Each row is where one point has got to under a steady rotation. How many steps took it there?
The counts run from 0 to 336.
[ -0.4   1.8   4.7  19.4  23.4  10.1  -5.6 -11.6  12.6  -0.2 -54.0 -23.3
  28.0  20.5 -19.2 -12.5 -37.8 -10.6   2.6  -2.1   8.0  22.8   7.8  -5.2
   9.2  -2.7 -13.6  -3.8 -37.0  -6.8  -8.8  26.2 -18.9  -6.1  37.5   2.4
   5.1   2.2   0.7 -28.2  -9.5  42.1   8.9 -34.1 -26.4 -17.9   8.0 -40.2
  15.7 -14.7   2.9]  190
[  3.0  -4.8  -4.2  16.4 -14.4  28.0  -4.2  -7.5 -33.7 -16.5 -44.0 -24.3
  10.0   6.1 -41.3   0.2  -9.9  -5.1   0.9  29.5  17.7  -9.6  10.5  14.7
 -17.1  -5.2  29.9   1.1 -39.3 -32.7  -5.6  15.0 -11.0  -7.2  16.7  39.5
  -7.6 -18.4  17.3 -16.7  -6.9  22.2   1.1  15.2 -21.5  28.6 -23.1 -21.2
 -13.7 -17.4  31.1]  275
[-15.2 -23.7 -12.9  14.3  28.0   6.7 -29.3   0.3   6.5 -25.8 -53.6 -12.1
   9.7  21.7  -8.6   6.2 -10.4  22.6 -13.4 -14.0   1.0  37.3   1.3   4.4
  -8.2   2.3  23.3 -17.0 -31.5   2.8 -22.2  15.2  -0.8  -3.8  33.8  31.5
  -5.5  -7.1  10.9  -7.3   1.1   3.0   6.5 -18.9 -50.8  14.9 -10.1 -42.5
  12.5 -10.6  18.1]  267
[ -3.1   3.1 -13.5  -5.9   1.5   9.6  14.1   3.2 -25.7   7.8 -20.9 -55.8
   1.7   8.8 -15.8   5.8 -30.8  -4.9   8.9  21.3  12.4  12.5  -0.9  18.2
 -14.9  -4.5   9.7 -42.0 -24.0 -23.3  24.8  43.7   0.3   8.0   0.8   9.8
 -28.0   7.7  29.4  -8.0 -28.9   4.5 -21.9   2.4 -33.3  30.7 -17.7 -31.3
   2.1 -21.4  15.5]  63
[ -7.5  -8.7   3.3  -0.2  37.4   1.7 -18.3   7.6   3.6  -7.8 -10.1 -24.6
  -1.2  21.6   8.5  -7.2 -33.4  11.2   3.1  -5.3  20.5  17.8  -6.4   5.6
   9.4  -2.2 -14.6  -9.9 -33.8 -27.3   5.3  49.9  -2.0  21.6  31.5 -12.6
  -9.8  -8.9  19.0 -15.9 -16.2  36.1   8.8 -42.4 -56.8  18.3  16.2 -20.9
  14.8  -8.0   6.1]  192
[ 13.8 -21.3   6.3  16.7   9.6  16.9 -48.8   2.1   9.2 -18.1 -41.5   3.3
 -22.4  15.5   6.6 -11.2 -25.7  -5.7 -14.6  -3.0  -3.9  -6.0  23.6  16.4
  10.8  -2.2  14.0   0.1  -1.4 -18.7 -11.3  66.2 -22.6  -1.4  41.3  -6.8
 -23.5  -2.5 -15.4 -12.7  -7.1  16.4   7.8 -30.6 -25.1  29.5 -11.5 -27.9
 -24.1  12.9  11.1]  158
[-30.0   1.9 -16.3 -10.5  28.1  21.6 -21.6 -11.4   3.3 -43.3 -32.4  -7.7
 -30.9   4.6  -4.2 -11.7 -17.6  18.5 -28.2   4.0   3.7  44.1  15.5   7.7
  -3.4  23.3  20.4  -9.3 -14.7   5.2 -19.8  31.8 -25.8  -7.6  35.8   2.4
  -9.2  10.5  26.7  -3.9 -19.6 -12.7  -0.8  15.0 -53.3  15.2  -5.3   9.4
  23.9 -16.2  14.0]  39
[ -3.0   3.3   0.5   3.2  34.7  35.8 -23.5 -13.4  13.9 -22.4 -29.0 -21.3
  17.5  15.2 -25.1  -1.9 -10.1 -19.2  -1.7  34.2  -5.1 -15.2  11.2   1.5
 -16.2  21.7   1.0   9.7 -28.2 -35.6 -11.8  50.8 -43.9  15.3  14.9   8.5
   0.7 -17.2  31.6  -9.8  -1.7  18.3  -5.3 -10.7 -31.7  24.3  13.2 -10.5
  22.2 -12.4   9.3]  48
[-10.8  21.0  11.5   0.6   3.1  43.7  14.8   2.9 -36.2 -15.2 -30.5 -32.9
 -14.3  -8.3 -43.8   4.0  -9.2  11.0   5.7  27.6  20.6  -7.7  14.9  28.5
 -11.6  -4.6   5.0   4.7 -34.9 -23.5   1.4  17.1  14.3 -16.8   6.1  -5.5
 -17.7   4.8  33.9 -12.0 -18.1  -3.8 -21.5   4.5 -28.8  11.6 -51.2   0.2
  26.1 -10.1  15.3]  273
[ -4.2  -2.9 -15.5 -16.0  -5.4  10.1  -5.5  23.4 -19.3   2.4 -33.3   2.9
 -14.1  -2.9 -45.7   4.1 -37.9  13.1   3.3  19.2  13.0  30.6  17.4  17.1
   7.6 -16.0  21.4  -3.8   3.7  -6.6   9.6  26.5 -26.4  -4.9  28.1  10.0
 -30.6  29.3  -3.3   7.1 -17.1   2.9  -7.3  37.9 -48.7  22.3 -38.4 -16.5
  -9.5 -18.3   1.2]  306
[-16.8 -10.4  -3.6  -2.2  17.4  13.7 -15.3  -9.4   9.8 -20.8 -50.7 -29.1
   5.4  34.1 -21.2  -9.5  -7.6  -9.6 -13.7  21.6 -13.1   1.4  13.2  -6.1
 -29.9  16.3  29.0 -10.5 -41.1  -6.6  -8.2  34.5 -34.5   0.9  24.1  30.2
  -8.2  -9.8  22.6 -18.0  -4.3  12.5  -2.2  21.1 -34.9  15.1   1.4 -23.9
   2.1 -15.8  16.3]  256
[ -9.5   5.7   0.4 -23.9  -4.3  13.0 -15.6   5.6  -4.4   6.6 -32.5 -43.9
  -6.5  11.6 -20.9 -16.8 -39.3   9.5   1.3   7.7  -6.4  24.0  20.4   9.4
 -19.7   2.0  14.2  -8.9  -0.1 -13.4  19.8  56.7 -32.7   9.7  11.3 -15.6
 -29.0  34.9   1.0 -17.4 -19.7   6.9 -31.3  26.3 -22.7  14.1 -27.7 -15.3
 -12.9 -14.1  -0.4]  238
[ 20.6  23.3  -8.5   6.0   7.8  25.2 -22.7 -24.7 -24.0 -38.3 -39.6 -23.0
 -12.5   6.6   1.8 -28.6 -44.3  13.0 -15.0  -1.6  -4.0   3.3  -3.5  10.4
  -1.7  18.5   7.7   8.7 -23.4 -13.0 -31.7  55.4 -33.5  -5.7  10.4  -6.9
   5.5   6.6  -4.9 -19.7  -7.2  24.7   3.3 -13.0 -28.6  17.9  10.1  11.8
  -1.1  -5.0  22.0]  225
[ 10.7   5.8 -32.9  -3.8  37.0  33.7 -32.3  -9.1 -20.7 -30.7 -12.6 -13.5
 -18.6   0.6   9.3  -8.2 -42.0  37.5   9.3 -11.4   8.2  15.0  -5.3  25.1
   8.5   5.0   6.8   0.9  -9.7 -28.0 -18.7  48.1 -22.4   7.6  18.9  -2.6
  -5.8   3.6   3.8   0.0 -15.5  28.7  10.4 -28.6 -39.6  29.7   9.0   8.5
  16.4  -2.5   9.1]  17
[  7.0 -12.6 -24.3  28.2  26.8  32.4 -22.8  -4.7   6.1 -13.6 -60.2  11.6
  -5.2   1.2 -24.3   7.6 -11.6   3.8   0.9  -7.4  -7.8  31.0  29.1  18.6
  14.5  -2.5   9.7   2.8   6.0  -0.7 -18.2  23.0 -30.4 -18.3  29.3  20.0
 -21.4   9.7 -20.3   4.5 -14.1  -4.7   0.8 -32.3 -24.7  -0.2 -25.2 -27.8
  -4.9 -18.1 -15.1]  91
[ 11.5   9.5  -5.1  -9.3  25.3  56.3 -15.2 -14.4  -3.1 -15.3 -44.0 -22.1
   4.4  15.3 -13.3 -13.4 -20.8   3.5  29.0   8.2  -3.5 -25.9  23.0  15.2
  -5.9  -1.2  -2.0  19.5 -30.4 -39.6 -18.3  53.9 -29.0  -3.4  -1.2   9.5
  -7.2  -0.3  -5.7 -13.6   3.4  41.8  -5.8 -24.8 -13.9   8.3   1.2   1.7
  -5.1   3.1  -6.1]  223
[ -8.8 -19.8  23.8   2.4 -15.4   7.9 -25.6  15.7 -22.4 -29.5 -20.8 -13.0
  -7.7   6.2 -39.4   3.9 -11.5  14.0  -7.1 -11.6  15.2   3.8  -7.0   8.7
   5.5  -8.9  15.4   5.9 -16.2 -29.9  14.5  31.8  19.3  -7.8  44.1 -24.4
 -21.8  -9.3  19.3 -11.8 -11.3   2.9 -12.0  -4.5 -50.9  33.2 -46.2  -7.2
   8.9  -0.7  24.9]  196
[ -5.5 -10.3  -0.4   1.4  25.6  29.7 -33.0  -9.0 -11.1 -44.6 -23.8 -13.8
 -29.0  12.3  20.4  -5.2  -8.1  41.7  -6.5 -20.3  13.6   3.4   8.3  18.4
 -11.2   5.6  16.9  -7.7 -29.0 -15.4 -22.8  47.5  -0.2 -10.6  25.3  -2.1
 -17.2  -1.7  11.3 -10.9 -20.1  14.3   2.0 -23.6 -41.5  28.8 -15.8   4.9
   6.1  14.5  27.3]  214
[-12.9  -4.1  11.8   6.5  -1.2   0.6 -10.9   1.6 -36.6 -44.5 -19.9 -17.7
 -21.5   1.2 -10.6  -3.4 -11.7  13.4 -12.1 -16.6  24.2  16.1 -16.0   4.6
   5.4   3.0  14.1   1.9 -23.1 -12.9  11.6  23.9  13.8  -5.4  41.4 -30.3
 -12.2 -21.4  22.4 -16.1 -30.9   5.7   0.3  -7.6 -60.0  25.7 -25.2  11.2
  16.1  -2.1  39.4]  195
[ 18.7  17.3   8.1  10.9 -25.6   1.9  -4.4   1.1 -43.3  -1.9 -28.9 -22.6
   8.2   4.8 -37.3  -8.5 -51.1   5.1  -6.0  -1.1  16.8   9.6 -15.6  12.0
  -6.2 -14.5  16.3  11.7 -27.5 -30.1   6.8  35.1  13.3  -0.8  10.9   2.4
  -6.5 -11.1  -1.5 -17.6   1.5  30.4   1.1   3.9 -45.7  29.5 -18.8 -23.3
 -20.4 -13.0  31.7]  207
[ -2.6  15.2  -2.7  13.1 -12.8  34.4  10.1  -9.7 -49.1 -28.6 -43.7 -28.9
  -0.5  -0.6 -48.7   4.8  -3.6  -7.4  -3.0  25.3  17.7  -4.0  10.3  27.1
 -17.5   0.5  19.1   0.4 -46.4 -17.3   1.5   0.3  -0.9 -24.9  19.7  17.2
  -1.0  -2.9  21.9 -19.1 -19.1   2.9  -8.4  12.4 -25.5  15.0 -31.7  -1.6
   5.5  -9.3  28.5]  274
[ -3.8  -4.1 -22.9   8.4   9.0  10.4   7.3   4.8 -39.1 -12.0 -23.7 -20.8
  28.9  -0.8 -32.0   3.8 -19.6  16.5  11.3 -16.6  23.0  47.3 -13.7  13.3
  14.7  -2.4  -6.5  -3.8 -15.5 -14.4  21.4 -14.5  -5.7   3.5  38.1  -3.7
  -3.5  -0.2  11.5   2.5 -33.2   7.9   5.2 -16.3 -48.9   7.8 -24.7 -14.7
  25.6 -23.9  19.4]  54
[ -1.7 -17.5  -1.4  11.8  35.5  43.7 -29.8  -2.3  -0.5 -21.6 -33.5  -9.4
  -5.2   4.4  12.2   1.0 -15.4  32.2  25.2 -18.1  20.0  -2.4  19.3  24.9
  12.0  -6.6  -9.9   3.0 -33.6 -25.8 -19.4  29.1  -1.7  -3.9  32.4   0.9
  -4.9  -3.9  -0.5 -10.5 -10.6  32.8   3.7 -59.2 -21.6   1.4 -18.2 -24.3
  14.0   9.8   2.1]  212
[ 21.1  17.8  -7.7   4.9  11.0   7.4  12.7 -14.7 -22.2 -11.3 -61.5 -26.3
 -28.3  14.3   1.7  -2.8 -36.3   7.2 -10.3  10.1  -3.4  25.5   4.4   9.4
   1.4   1.5  20.0  -2.8 -11.6   3.8 -22.7  64.5   4.2 -28.5  -3.9  15.1
 -22.7  26.3 -15.1 -18.7 -29.0  -2.0  -5.6  -7.7 -35.8   4.4  -7.8 -13.8
 -23.9  -2.5   6.8]  149
[ -9.8  21.9  17.5  -2.1  13.6  14.7   6.6  -2.8  -1.5  -0.1 -24.8 -16.7
 -18.3  12.8 -22.7   4.6 -41.7 -25.4 -25.8  36.7  17.1  -1.4   4.2   8.4
   2.8  12.0  -2.5   6.1 -19.9 -19.8   1.3  55.5  -9.3  -4.6  27.2 -33.4
 -23.7   2.0  46.6 -19.0  -4.6  -9.5 -10.6  -4.0 -50.2  17.3   1.9  -2.3
  12.0 -12.6  10.4]  117
[  4.9 -16.5  -2.7  12.2  24.4  47.0   9.7   3.8 -12.1 -22.3 -42.1   4.1
   3.5   0.2 -26.1  12.6  13.1   8.4  33.3 -15.9   6.9  -8.8  19.7  26.9
  15.3 -15.2  -4.7  17.4 -11.6 -21.9  -6.5  14.1   0.8 -24.1  21.4   3.4
 -25.7 -14.7 -10.7  -3.6 -32.6   8.1  -4.5 -54.5 -31.2   1.9 -47.5  -4.8
  -2.4   7.3   6.8]  144
[  0.4  -7.6 -14.6   2.4   1.9  44.1  -2.4  11.0 -24.1 -23.2 -37.8   3.3
 -18.0   3.0 -38.0  11.2  -4.4  10.5   4.6  35.6  23.2 -22.5  25.2  27.2
  -2.0 -15.3  40.7  11.8 -22.7 -24.3 -12.7  15.8  -4.7 -27.6   8.2  40.6
 -24.9  -6.9  14.0  -0.7  -2.7   9.4   9.7  13.9 -35.5  28.6 -18.0 -10.8
 -23.1  -2.3  10.6]  78
[  4.6 -31.8 -13.5   3.2  11.5  21.0   3.6  11.7 -27.4 -13.9 -30.6  -7.6
   7.7   3.0 -24.7  21.4   5.4  13.0  39.0 -18.4  22.8  -8.0  13.4  20.0
  11.3 -20.0   6.5   9.7  -4.8 -35.3  24.4  20.9  10.0  -9.1  21.3   1.2
 -26.8 -11.5  -9.9   2.0 -36.0  16.3   2.4 -41.7 -28.8  27.7 -47.7 -17.0
  -8.0   1.1  16.8]  143
[ 13.1  17.2   3.7  30.2  12.4  23.5  -6.2 -22.1 -16.9 -21.1 -44.4 -14.9
 -20.3  10.8   6.2  -9.3 -32.6 -21.8 -30.4  22.5   5.1  -6.1   0.6  19.5
  -0.2  13.1   1.0  -0.9 -36.3 -15.5 -25.6  44.5   3.1 -18.0  18.3 -10.0
   4.0  -9.7  21.1 -27.2 -17.7   2.1   1.2 -33.5 -34.0  17.0  -1.3 -12.1
   2.5  -4.5  28.7]  137
[ 19.9  18.4  -5.3 -10.5   5.7  13.6  17.3   5.5 -29.1  20.9 -36.2 -30.8
 -15.4   2.0 -19.2  -0.1 -53.7   3.1  15.9   8.3  17.5  13.9   2.6  17.3
   6.4 -18.0   1.1  -0.6  -0.2 -12.4   9.5  50.8   4.0 -13.9  -1.1  -7.0
 -26.9  26.9  -5.1 -14.4 -24.4  18.8  -9.0  -1.0 -35.7   8.8 -24.1 -26.8
 -26.3  -1.4  -2.2]  151
[ 20.0  -1.1   3.3  30.5 -14.2  22.2  -4.9  -4.3 -32.7   0.4 -46.2 -23.4
  22.8  -6.1 -30.9  -9.1 -38.0   7.1  13.6 -14.0  20.1  14.6  -2.4  20.2
  14.0 -14.2   1.5   3.6 -32.9 -20.9  -2.6  -2.9   8.6 -16.5  44.4   3.4
   4.1  -4.7 -18.0 -22.5  -6.5  36.8  11.6 -27.9 -15.9  -1.6 -28.0 -35.4
  -1.8  -8.8  20.0]  209
[ -6.3  -1.2   2.1  20.4  24.3  32.1  12.7 -11.7  -7.7 -23.7 -37.6 -11.5
  14.8   6.3 -28.6   2.7  -5.7 -30.7  -1.7  26.9  26.9 -21.8   5.9  14.4
   3.7  13.4  -1.5   2.4 -35.7 -16.9   0.5   3.4 -30.9 -10.1  38.0   7.1
   8.1 -34.7  27.8 -18.3 -33.2  19.7  14.5 -25.6 -31.1   9.2   1.1 -13.7
  18.6 -12.1  23.7]  331
[ -9.1   7.9  -8.2 -21.4  24.0  41.4  -0.8  -1.7 -21.6 -18.3 -27.3 -45.8
 -25.1  -2.1   0.7  -6.1 -14.0  36.7  20.0   2.8   6.5   0.7  14.9  18.0
 -20.2  -1.6   3.5  -8.2 -32.1 -18.6  -3.7  50.3   5.1   1.5  -7.1 -10.5
 -27.3  17.5  17.3 -14.7 -26.5   5.1 -32.5 -17.4 -30.7  19.2 -30.1   6.6
  11.6  -1.1   4.6]  7
[ 17.6  17.0   1.8  12.1 -21.5  36.5  -5.2  -7.1 -37.7  -8.6 -53.4 -28.4
  14.7  -4.2 -57.6  -4.6 -32.3   0.1   7.1  11.7  -5.8  -6.8  14.1  27.6
  -8.7 -10.9  14.1  13.9 -25.3 -29.4  -6.9  27.1 -14.9 -15.3   4.8   3.9
 -11.2   6.4  -9.3 -19.0  -2.1  15.9 -14.9  11.8  -6.1   9.5 -36.7 -12.7
  -8.1  -9.7   9.3]  11
[ -0.1  11.0  -3.6  -2.8  32.9  21.6 -13.5  -4.7  -4.8 -25.5 -27.3  -8.1
 -15.8  -3.7 -19.8  -2.7 -23.8 -11.5  -5.0  -6.1   0.1  16.0  -2.7  10.2
  18.4  18.2 -12.1  12.3  12.4 -20.8   2.9  45.4 -34.9   1.0  35.1 -50.9
 -19.4  -2.1  17.2   0.7 -31.5 -13.0 -19.6 -34.2 -40.4  26.0 -18.7  17.6
  17.2  -6.7   0.2]  106
